(in the rows, 128 means zero)
Each path below is one point turned by a fixed rotation once a step. After each direction that follows a path, write how fast that rotation turns it, in deg/step (0 if it stays still).
Each turn is a multiple of 5 degrees from 10 to 175, or 0.
Each row of a path follows its step; steps can be skipped.
path 1
step 0: [120 128 133 117 124 117 137 121 128 117 125 125 132 116 117 118 124 124
 125 116 137 125 126 135 123 128 123 131 139 129 128 119 133 131 130 133
 129 125 115 133 133 123 122 136 124 128 132 126 121 129 123 131 128 132
 132 132 133]
step 1: [125 134 126 121 135 127 142 126 123 128 130 124 128 125 134 131 124 134
 133 135 128 131 130 123 130 125 124 129 114 125 121 131 130 133 126 125
 117 123 139 133 134 123 139 129 135 125 133 127 121 131 125 134 125 111
 136 134 114]
step 2: [131 127 126 130 131 134 126 135 133 127 116 129 123 132 129 127 133 131
 132 133 128 130 129 128 125 130 141 127 116 129 116 126 134 113 127 132
 134 135 132 129 134 134 120 123 119 126 111 128 131 117 118 125 128 120
 123 136 138]
step 3: [133 135 125 129 127 134 125 149 124 129 128 131 122 124 126 131 132 129
 121 126 135 123 130 129 138 121 128 132 138 123 133 129 129 131 138 123
 129 141 124 124 125 141 125 140 133 126 127 137 129 124 128 130 131 142
 134 132 120]
step 5: [132 138 123 127 136 127 121 122 130 132 139 135 128 139 127 121 128 121
 125 129 126 139 132 130 128 127 129 127 125 128 128 113 141 129 123 132
 123 122 135 139 125 128 119 124 134 122 135 127 133 134 137 124 136 122
 126 117 137]
step 6: [121 132 138 136 124 128 119 116 124 123 131 124 113 120 132 130 127 124
 133 125 129 134 124 125 134 122 126 121 135 122 128 123 121 130 134 122
 135 131 124 127 118 124 126 129 122 121 121 134 125 138 117 120 114 120
 131 130 133]
step 7: [119 127 131 138 126 130 131 132 124 126 123 122 131 130 122 130 139 126
 136 141 136 121 117 123 129 138 129 125 127 127 143 133 124 129 128 132
 128 119 145 129 130 132 130 131 128 143 126 128 122 132 134 133 123 130
 125 126 120]
step 8: [125 119 130 123 131 129 134 127 131 115 123 132 131 126 120 118 129 126
 137 133 127 132 135 132 123 135 118 139 132 135 121 132 133 131 130 130
 130 132 125 135 132 122 120 130 120 125 131 121 122 116 118 128 141 141
 128 121 132]
step 9: [129 134 131 113 131 134 130 124 134 132 128 139 120 123 135 125 122 129
 126 132 127 133 126 120 129 115 122 142 122 130 125 127 123 127 134 116
 127 130 126 129 129 131 139 127 142 131 143 129 129 123 126 129 124 121
 125 133 118]
Speeds:
[128 128 124 126 131 127 126 130 131 129 129 127 128 127 128 130 128 127
 131 128 129 129 130 127 126 132 129 131 129 126 127 131 131 125 127 128
 131 127 129 128 129 128 126 127 126 128 128 126 127 129 130 125 129 128
 129 127 130]
125
